Each named turn below is shown by a few rows before and after it. Which turns, in which order, take the first row of each later pair to the second? The first pair is answered.
q692:
[-12  -6  13 -10   1  16  15   8 -21   4   4  24  -5  13  -8  -1  -5  -8
  15 -24 -17  16   0  32 -14  -1  -5  21  11  10  -2  -4  -7 -11  33  -7
   4   0 -13   5  -3   5 -16   2 -11  27 -15   0 -11  14   5   4   6  -6
 -26 -34 -10  14  10  -6  27   5  12   1 -15  -8  -7  -3  27  31  19  14
   0  11   1  -2  10  11  -2  16  13  -2   2   6 -15   3   0   2  -4  -4
 -17   6 -16  -3  -3   6  15   9  -5 -11 -16   1  23  15  -1  13  10  -5
 -22  -6   1  -1  -7  20  -4  13  11]  ->  [-10  -5  19 -13  -4  17  15   5 -27   8   8  30  -7  16 -12   0   0  -7
  14 -27 -13  17   2  25 -23   3  -1  27  21   2  -7  -8   2 -19  26 -11
   0   0  -3   6  -3   8 -12  -4  -7  33 -14   0 -11   7  -2   4  -4   0
 -20 -27 -14  14  13  -5  30  -3   7   3  -9 -10 -15  -1  29  32  23  11
  -6  10   0  -7  13   9  -5  15  11  -4  -1   6  -8  -3  -2   2  -7  -4
 -15   2 -14  -4  -4  -1  13   7  -2  -6 -15   4  19  16   0   9   9  -5
 -24   3   4  -5  -3  15   1  13  15]
[-21 -12  30  -1   4  33   0 -33 -12  28  -8  24   0  -9  -7  -9  10 -14
 -23  -6  11   6 -12   1 -19  -2   3   5   9  -3 -13  10   8  -9   5  -6
  -8   7  11   8  -2  28   3  16  18  -3  30  -2  16  -4  -8   7 -21  27
  -2 -13 -17   5  -6  -4 -22  -8  -9  -4   6 -14   0  -9  13  11 -12 -12
 -11 -13  13 -15  12  20  10  22  -1  15 -14   7  10 -12   2  -6  -9   5
 -14   2   6 -11   4 -24  20 -27   8   9  15  -3  -7  -2  -6   1   7  -9
   0 -30   3  26  -6  13  21  15   0]  ->  [-13 -23   3   7   1  20 -10 -15   7  32   0  18   9 -31  15 -20   8 -20
 -11 -15   0   6  22   7 -28  -4  -6  27   2   1  -5 -14  22   5  -6   1
   9  -1   5  23 -11  13 -10  11  -3 -28  23   8  34  17 -18  -8  -4  24
   6   6 -12  -5  12 -19   8 -20 -17   2   7   3  -4  -4  10   7  -4   8
  -2  -4  35 -11   1   9  21  19   5   8 -22  11 -10 -14  -2   4 -13  30
  -1  -6  11 -11  12   4  16  -8 -15   4   2   4   9   4 -12   6  17   1
   8 -11  -9  12  -5  -2  22   6  -8]
[ -1  -6  -9   2  -8 -11   6   2   4   3  15  -1   0   3  11  -3  -2  -6
   3  -3   5  -3  14   3  -5   4  -9  -5   1   3   6  -3   3   4 -10  10
   8 -16   1  -1   3  -4   8  -3 -14 -10  -5   9   0   1   2  -8  -5  -4
  10   2   0   3   7  -4   7  -3   1   9   1   4 -11   6  -5 -10   3   2
   1  -3   3  11   4  -2  -3   2  -5  -8  -6  -4   2   3  -4   2   1  -1
   4  -4   4   4  -5   3  -2   2  -2  -5  -7  14   5  -4  -4   3   1  -2
  -8   9   7  -9  -1 -12   2  -6 -12]  ->  [ -6  -1  -1   3  -4  -5  10  -8   4  -4   9  -7  -4  10   4   0  -7  -2
  -6   5   4  -7  -3   8   3   5 -11 -17  -5   9   7   9  -6   4  -1   7
   5 -10  -5   0   6   0   8   8 -11  -5  -2   4  -8   3  12  -2  -3  -7
   0 -11   0  10  -1   2 -10   9   4   5 -10  -2  -2   0  -6  -6  -1  -1
   4  -7  -3  12   6   4  -4   3  -7  -5  -1  -5   1   8  -3  -7   6  -9
  -1   1  -1   3 -10  -3   1  -4   5  -6  -1   9  -1  -9  -2   3  -1 -11
  -5  -8   8   2  -5  -4  -5  -1  -9]
[  9  -5  -4 -29   5  -8 -18  23  10  -9  -5   8   1 -18   1 -12  21   1
  21  -5  10   9   9 -22 -27  -2   8  14  11 -17  -3   8   7  -2 -38 -13
 -24  10   9 -14   4   2  -2  -5  25  -2  13  24  -3 -16   6  21   3  12
   5   3  -5  -9  23   7 -19  -5  -1  -9  16   5  -2 -15  -5   4   3 -17
 -25 -12  -6  -8   3 -10  11  -1  -4  -3 -14   4   5 -19   9  13  -7 -18
   0  31  18  -8 -20  -1 -14  10  16  -3   4  10  -7  -9  -2   7  13   5
  15 -11 -10  -8   7 -10  11 -22   9]  ->  [  8  -7 -20 -23  10 -11 -20  31  22 -10 -13  -5   2 -24   8 -11  13  -4
  25  -1  -2   8  11  -7 -14  -7   3   9  -4  -7   3   9   2  14 -32  -8
 -17  14  -7  -9   0  -4 -11   7  17 -10  11  26   0   3  21  22  24   6
  -5  -3   3  -9  29   5 -23  10  -1 -10   2   9  13 -15  -7   6   3 -11
 -12  -7   0   1   0  -8  17  -1  -2  -6 -12   3  -8  -7   9  11  -2 -14
  -2  36  12 -10 -22  13 -13  16   8 -10   2  12   1 -14  -6  12  20   5
  24 -24 -19   0   1   0  -1 -22   1]
q331:
[-18  10 -11  -5  -1  -3  -6   5  -5  -8  -5  -7  -2  -5  -1  10  -3   1
  -5   7 -16  11   7  -9  -3  -7  -6   6  -7   0   8  -7  -4   9  -9   1
  -3   4  -2  10 -10  -6 -10  -4  -1  -8  -1  -3  -6  -8   7  -9  12   3
  -1   7   7   5   5   8  -8   2  -3  10  -8   4  -5  -3   0  -8   7   2
  -4  -6   0   5   9   5  -6  -1  -6  -7   3  -7  -7  -2  -6  -5  -2  -1
  -3  -7   0   0  11   8  -7  10  -1   1  -5  -1   0   9 -10   7  -1 -10
  13   0   3   0  -8   9  -4  -3   5]  ->  [-15  14  -4  -6  -4  -3  -9   5 -10  -9   0   1   1  -4  -6  10   5   4
  -6   4  -9  11   7 -14  -8  -8  -3  10  -1  -6   5  -7  -3   2 -11  -2
  -7   3   9  11  -8  -3  -7 -10   8  -4   1  -3  -6 -16   0  -7   6   7
   2  13   7   3   3   7  -5  -2  -3   6  -3   2  -9  -1   0  -7   7  -2
 -10  -7  -3  -4   7   4  -7  -5  -7  -7   2  -5   1  -8  -5  -3  -2  -3
  -5  -7  -1   4  13   4  -8   8   2   6  -6  -5  -1  10  -6   7  -1 -11
  12   3   5  -3  -4   7   0   1  12]
[ -2   0 -32   2   9 -11   5   0  16 -15  14 -29  -7 -19  15   1 -15 -22
   1  19  22 -18  30 -10   0 -15 -19   1   6   3  -5  18  -8   5  -2 -30
   8  22  -6  -1  -2 -10  -5  13 -17  -6  10   1  -2   1  16  -4  16  -7
 -15   4  -1   3  15 -16  -1   7  -3 -15   2  10  25   3 -20 -19 -15  29
  25  16 -12  10 -12   2  24  11  16  11  11   7  25  21  -8  -8  -7  16
   8  -5  -5  -3   1  17   4  16   5  -6   9 -16  -2  -4  16  31 -33 -19
   6   5   3 -12  -3  28  -9  25  -6]  ->  [  6   3 -18  -1   7  -8   1   0   8 -11  20 -10  -3 -17   6   1   2 -13
   0  11  34 -10  30 -19  -9 -12  -9  15  22  -6 -17  14  -4 -11 -11 -32
  -3  18  21  -6   1  -8   2  -3   4   5  15   1  -2 -18  -5   1   5   4
  -9  11  -5  -1  15 -15   6  -7  -3 -19  19   9  13   6 -22 -18 -18  26
   9  11 -19  -7 -12   0  20   7  16  11   8  10  40   4  -3  -1 -10  21
   4  -9  -5   7   7   7   1  17  14   6   6 -21  -8  -2  18  27 -36 -19
  -1  16   7 -21   3  27   2  27   7]
[  0   2   7  12   8   4  -4  -4 -10  -2  -3   9  15   6  -6  -1   4   5
  -3   0  -4   4 -10  -5   4   0   3  -7  -1  -7 -12   3  -4  -2  -1 -13
  -2   2   5 -10  -2   2   1   1  10  12  -7 -10  -5  -5  -1   9   1   1
  -4  -2   5  -2   6   1 -10  11   7  -7   5 -15   5   9  -2  11  -9  -5
  -4   2  -3 -12   6   0  -9 -11  -3   6  -3   4   5  -2   6   0  11   2
  -7   3   1  -6  -1  -1   2  -2   4  -3  -4  -9   0  -3   0   6  -1 -12
   2 -16   3   9  -4  19  -1  14  11]  ->  [ -2   0  -4  15   9   1  -4  -1  -3  -2  -4   1  15  -2   3  -3  -5   1
  -3   1 -10   1  -7   3   9  -1  -3  -7  -9  -5  -4   2  -6   6   4 -11
   3   3  -7  -3  -7   1  -3   6   0   2  -9  -8  -2   3   7   4  11  -6
  -7  -7   9  -1   9   0 -10  14   6  -5   1 -11  11   8  -3  12  -8   2
   4   5   1  -6   3   2  -3  -8   0   9   0   2  -5   6   4  -2  10   7
  -3   5  -1  -5  -1   8   3   1  -4  -7  -8  -7   3  -3  -4   9   1 -11
   6 -20   0  13  -5  20  -6  10   5]
q866:
[ -7   2   1  -3  -8   2   5 -10 -13   4   0   3  -5   4   5  -1 -10  -2
   0   3   6  -1  -8  -6   1  -1   3  -1  10 -14   7   0   0 -11 -11  -5
   3  -1  -1 -11  -2   2  11  -2   2   1   5   1  -5  -4  -7  -1  -8   0
   3   4 -11   7 -12   3  -6  -2  -3   4  -4  -6 -15   7  -7  -6   2  -8
  -1   3  -1   1  21   1   4   7  -9   6  -1  -7  10   2  -5   4   7  -4
   4   2   8   1  -4 -12  -4  -7   4   8   7   8  -7   3   1   5  -8   0
  -4   2   7   1   6  -3   9   1  -2]  ->  [ -2   0  -3   3  -8  -2  -2   3  -5   5  -1  11   3  -6  11  -3  -6   0
   7  -4   2   0   5  -3   0  -5   6  17   8 -14   4  -4   3 -10 -16  -8
   6   0   3  -4  -5  -3   4  -3   5  -5   5   5   3   0 -16  -6  -3   4
   6  10  -7   1  -1  -4   8  -9  -5   0   1   2 -13  11  -9  -6   4  -2
   0   3   4  -3  10  -4  11   4  -4   4  -7  -4   5  -7   0  10   1  11
   4   1   8   5   1  -1  -6   4   1   9  -1   2  -1   3   0   9  -5   5
  -2  10   3  -3   5   1   8  -2   1]
[-12  -4  -5 -10   5   6 -25   2   2 -19  12  -9  -7   4  -5  11  21   6
  26  -3 -14   6  10 -17  -5   8   7  32 -14 -18 -28  -7   8  -6   1   0
  13   8 -20  -7 -19  -2 -11 -15  -1 -18  11 -12  16  -1   9  17 -21 -20
   4  25  14   4  -7 -24  21   5  -5  14   5  -4  -2   5  15   2   4  14
   5 -11 -14  -7 -15  -6   3  12  19  16   2   6 -22 -13  32 -14 -19  -4
 -12   8   1   2  18   2 -23  19 -11  -1   8  -8  -3 -16 -17   4 -18  -6
 -16  16  -6   6 -14   0  18  15  -9]  ->  [-18  -1   3 -10   9  11 -22  -5  -2 -21   4 -12 -12  11 -12  14  20   8
  20   2 -13   4  -3 -13   5   6   9  21 -18 -15 -31   2  -1  -8   7  -4
   5  13 -24 -10 -12   2  -6  -5   0  -7  14 -17   8  -8  16  23 -18 -22
  -4  13  12  10 -15 -18   3  17   1  13   1 -10  10   1  17   6  -1   3
   5 -12 -24  -5 -11   3  -2  11  18  17   7   5 -18  -8  34 -18 -17 -13
 -21  14  -4   0  14  -6 -19  13  -4  -3  15  -7  -7 -20 -14   3 -22 -12
 -20   1  -3  16 -15  10  14  19  -6]
[ -3  -6  -5  -1  -3  -2   9   1   2  -3   2  -6   0   6   7   1  -7  -3
  -3   1  -2   1   2   1  -1   6 -11  -8   3   0   4  -1   0   0   7   5
   8  -4  -5  -4  -2   5   5  -1  -4   0  -7   0  -5   6   7  -8  -4  -3
   2  -3  -6   0  -3   4  -4   1   3   5  -4  -4  -6   0  -4  -5  10   3
   6  -2   1   9  -2  -2  -5   0  -1  -1  -3   0   1   9   0   3   3  -1
   5  -3   7  -7   4  -1   1  -8  -8  -4   2  10   0   3   6   1  -2  -7
  -2   0  -5  -3   2  -8   0  -4  -8]  ->  [  3  -4  -6   2   2  -2   1   9   8  -2  -1  -1   7  -4   9   0   0   1
   1  -3  -3   5   8   3  -1   1  -8   2  -2   4  -1  -5  -2   4  -1   0
  13   0  -1   1  -4   1  -2  -5   1  -6  -4  -3   3   7  -3  -9   5   0
  -1   1  -3  -6   5   0   7  -2   3   2   2   3  -1   4  -2  -2   9   7
   4  -1   5   2 -10  -7   0  -3   1  -3  -6   3  -4   2   4   4  -2  11
   2  -2   3  -5   8  10  -1   2 -10  -3  -2   7   4   0   4   4   2  -5
   0   5  -8  -4  -1   0   0  -4  -4]
[ -5  -9  11   0   2  10   6   5   5   6 -10   1   8  -3 -22  -5   6   7
  11 -19 -19   0  -7  10  13   5   1   2   2   1   1   1 -16 -18  -8  -3
 -11   9   1   0  -1  -5  -6   8  17  -1  12  -3   2  -9  -5   0  10  19
  -5   1   2   4   1  -7  13   9  -2  -5   6   0  17  -4   7   4  11 -18
  -4  -2  -7 -15   8  -3  13   3   8   6   6  -5   2  -7   5   7   7  10
 -20  10 -11  -4  -3   0  -5  13  11   3  -3   2   7   6 -10   8 -14  -2
   3 -11   4   1   8  21  15 -12  16]  ->  [-12  -9  14  -7  -4  12  16  -9  -2   1  -2 -11   1  10 -24  -3   0  -7
   2 -13 -16  -7 -14   4  10  13  -9 -17   7  -6   8   0 -10 -19  -2   2
 -10   1  -5  -6   1   1   5  11   5   4   4   1  -1 -11   5   2  -5  12
   3   0  -6   7  -8  -1   3   6  -4   4   5 -11   4  -7   7  -3  16 -26
  -4  -2  -7  -1  20  -2   7  12  -1   6  10 -12   5   5  -5   1  10  -6
 -14   6   0 -10 -12 -17  -3   2  11   4   3  13  -1  10  -7   3 -20  -1
  -5 -10   8   2  11   3  13 -15   8]
Then:
Each pair is two turns apart.
[  8  -1   6   2  10 -10   5  20  10  15  -7  20   3  -6   3  -8  14  13
   1  -5  -3  10   0   9  -7 -11   2  13   7   5   0   7 -11  -1  -4  -6
   4   0   3   2  -8   4  -7   2   7   0   5   2  -5   2  -1  -5  13  10
  -7   0   5  -4   5 -11  23   8  -6 -22   2   3  16  24   0   8  -4   0
  -3   4  -1 -15  -5   4   0 -21   9  -2  -4   2  11 -17  27  15  -8  13
 -16   2 -11  -1   8  18  -5   9   1   0  -1   3   5  -5   3   0   9   5
  12   3 -15   9   8  15  -4  20  16]  ->  [ -6  -6   4  -7  -5 -10  24   3  -2  10  10   5  -9  10   6 -10   7 -11
  -5   0   4  -1  -1  -3 -21   9  -9 -14  24  -7  12  -3   8  -4  -3  10
   8 -19  -8  -4  -4  14  17   0 -19  -1  -9  15  -8   2   6 -14 -14  -1
  19   5 -11   1 -10  -4  18  -2 -16  -6   4 -12 -12  13   2  -4   8  -1
  -2   7   3  11  16   3 -14  -7  -5   0  -7  -8  18   1   6   4  -5 -10
   0  -9  12 -14  -2  -1  -4  -2  -4  -4   6  24  -3   3   6 -10   2  16
  -1  16  -4  -1  12 -22  -1  13   0] | q866, q866
[ -7  12  14  12  -7   5   4 -37  -6 -12 -11  -2  -9   4  -9  20   1   3
   0  18  -8 -23  -7 -14 -22  -2 -13 -13  12  -3   4 -13  10  -5  19   0
  -6 -13  -5  -6   4  12  16   8   1   0 -14   5  -5  -5   3   1 -12  -1
   9 -13  -8  -6   4  -6  -7 -11   3  10   2 -27 -26  -9 -16  -9   8   2
  10  -8   7  29   6  14 -25   9  -1  -1  11   3   0  11  -6 -14   6  -8
 -17  17  -1  -4   4 -19   5 -12  -1 -25   4  10 -24   4  -3 -22  -2  14
  -5   7   9  14   3  -8  -3  -9  10]  ->  [ -8  10   6  16  -5   3   4 -33   0 -13 -16 -11  -8   1  -3  21  -5   1
   2  22 -15 -24  -4  -4 -15  -4 -14 -17   3   6  11 -15   4   5  20   2
  -3  -9 -15  -1   1   7  10  17  -6  -7 -15   3   0   4  10   0  -2  -3
   6 -18  -4  -4   7  -9 -12  -1   4  10  -6 -23 -17  -9 -14  -8   9   3
  19  -7  10  34   4  15 -20   9  -1  -4  11   0 -10  16  -4 -15   8  -3
 -16  22  -5  -3   3 -10   6  -9  -6 -31   4  12 -21   4  -4 -19   1  12
   3  -2   3  20  -1  -3  -9 -11   5] | q692, q692
[  5   3  13   4   2  -6  -7  -4  -3   4 -13  -6  10   4   5   7  21  -7
   4 -14  18  16 -11  -6  -7  14   5   8   9 -10 -14  13   0 -15   4 -13
   0   2  24   4   7  13   2  -5  24  15   3   1 -16 -10 -31   8 -11  -6
 -14  -5  16  -7 -10  19  -4   0   8 -13  14  -7  -5   0  -6   7   7  -9
  -1   0 -13  -1  -6  -5  19  -5  10  -5   1 -14   0  -5   5  13   3   2
 -18   3   9   1  -3  10  22  -8   4  29   6  -1  -2  16  14  -6  -8   1
   2  19  10   5   2  -2   7  -4  13]  ->  [  2   4   8   7   7  -2  -6  -4   0   0 -18 -16   5   6   6   8  12  -6
  -1  -6  12  15 -19   1   5  12   3  -1  -1  -2  -9  20 -13  -7  11 -12
   0   9  11   3   7  11   0   6  22  16   5  -2 -19  -2 -17  10  -1  -9
 -25 -16  21   2 -11  18 -17  14  13 -15   4  -8  10  -3  -7   9   5 -10
   6  -3 -13   3  -8   2  21  -5   9  -8   7 -16  -8   2   6   9   6   1
 -20   6   5  -2  -4  15  25 -10   5  25   7  -2   1  11  12  -2  -8  -3
   6   5   9  15  -1   8   0  -4  12] | q692, q692
[ 18 -20   9 -16  -9 -16 -43  -1  -2  -2  -1  -8  19  11 -20 -14 -16  24
  19  -8   7   2  21   7   6  17  11   3  24  -1   2  -4  -1  10 -27  27
 -11  -9  14   8  -8  -1 -10  -7   5 -27  21  14  13  15  -4 -11  34   1
 -14   7  -7   0   8  10 -21 -19   1   9   4 -14   4  17  35   2   9  -1
  -5   5  21 -16 -12 -22   8  -9 -18   2  -6  -3   2  10  -8  -5   3  -5
  19  16   0   5   1  -4 -13  14 -25 -42 -13  -5   3  15  15  -4 -20  12
 -13   5  -6 -19 -11 -17  -8 -13  -5]  ->  [ 19 -18  23 -18  -8 -11 -44  -7  -9  -2  -3  -1  18  15 -30 -11  -9  33
  15  -3  11   5  12   2   6  14  17   4  25  -1  -6   3  -9   4 -27  19
 -17  -3  22   5  -5   5 -13  -6  20 -18  28   8   7   5  -8  -5  32   5
 -19   4  -6   3   6  12 -24 -15   6   2   4 -18   9  18  38   6   5  -9
 -12   2  11 -25 -14 -18   5 -11 -16   2  -5  -1  12   6  -2  -4   2  -8
   9  18  -5   7   4 -14 -14  11 -16 -39  -9 -11  -1  12  17  -5 -24   9
 -14  -1  -3 -13  -9  -4  -6  -9   3] | q866, q692
[  0   2  12  -5   4   9  -1   0 -10   0  11  -2  13   3 -13  -3   0   5
   5 -10  -1  -8  -4  -1 -10   8  -2  -1  -1  -2   3   5  -2 -16   9   2
 -10   1   9  -5   8   7   0   5   8   1   1  -9 -17  -6  -4  -1 -16 -10
   3  12  -9 -15  -4  -4  15   1  -3 -12   4   4  -8  -4  -2 -11   0  -2
   0   7  -4  -9  -4  -2  -4  -2  12  -1  -9   1  17  -4  -3  -7   7  -1
 -10   5   7   6  -3  -8   2  -6  12   6   3 -15   9  -7  14  -9 -11  -5
 -16  -2  -3   8  -3   1   3   2  12]  ->  [ -1   1   6  -3   9   7  -1   1  -8  -5   6  -6  10   2 -12  -1  -6   4
   4  -4  -5  -8  -9   5  -3   5  -4  -8  -8   5   5  11  -9 -11  12   1
  -8   8  -1  -4   9   6  -3  13   3  -3   1 -11 -20  -3   7   0  -8 -14
  -5   9  -7 -10  -4  -3   7  12  -2 -13  -4   0   2  -4   1 -11  -2  -1
   9   6  -6  -2  -5   4  -3  -1  10  -3  -7  -1  12   2   0  -8  10   0
  -9   8   2   3  -6  -3   7  -6  13   0   4 -17  10 -12   9  -5  -8  -8
 -13 -13  -7  15  -8   6  -4   2  10] | q692, q692
[ -7 -10  -9   4   6   1   2   8  16  -1   3  -3   4  -7  14  -8 -11  -5
   5  -3  -9  -2   7   6   5   2 -13  -3  -4  -4   3  -7   8   6  -4   7
  11   5 -15   9  -5  -5  -7   8 -11  -9  -4   6  15  15  10  -7   8  -8
  -1  -3   4   2   2  -4   8   6  -2   4  -5  -9   8   5   0  -7   5   2
   8   1   7  15   1 -10   2   2   0   6  -7   1  -7  13   2   3   7  -2
   4   4   1  -1   5  22  -6   3 -19 -10  -1   5  10   2  -1  -1   3   2
   5   2 -10  -2  -1   3  -2  -5  -5]  ->  [  1  -4  12   4   9   2  -7  10   8   4   3  19  10  -9   5  -8   7  10
   4 -13   3   6   4   2   0  -4   1  15   7 -11 -14  -4   4  -9 -10  -7
   0  10  12   4   3  -3  -6   1  15   4  10  -2  11  -4 -13   0   0   7
  -5   2   4   1   4  -4  14  -4   3  -7   5  -4   7   8  -2  -4  -1  -4
  -8   0  -1  -8  -3 -11  -2  -3   3   7  -5   7   8  -9  16   9   1   3
  -5   2  -5   8   9  15  -8   5  -9   3  -2  -6   6   3  -1  -2   2   0
   2   5  -4  -2   0  11   7  -3  16] | q866, q331
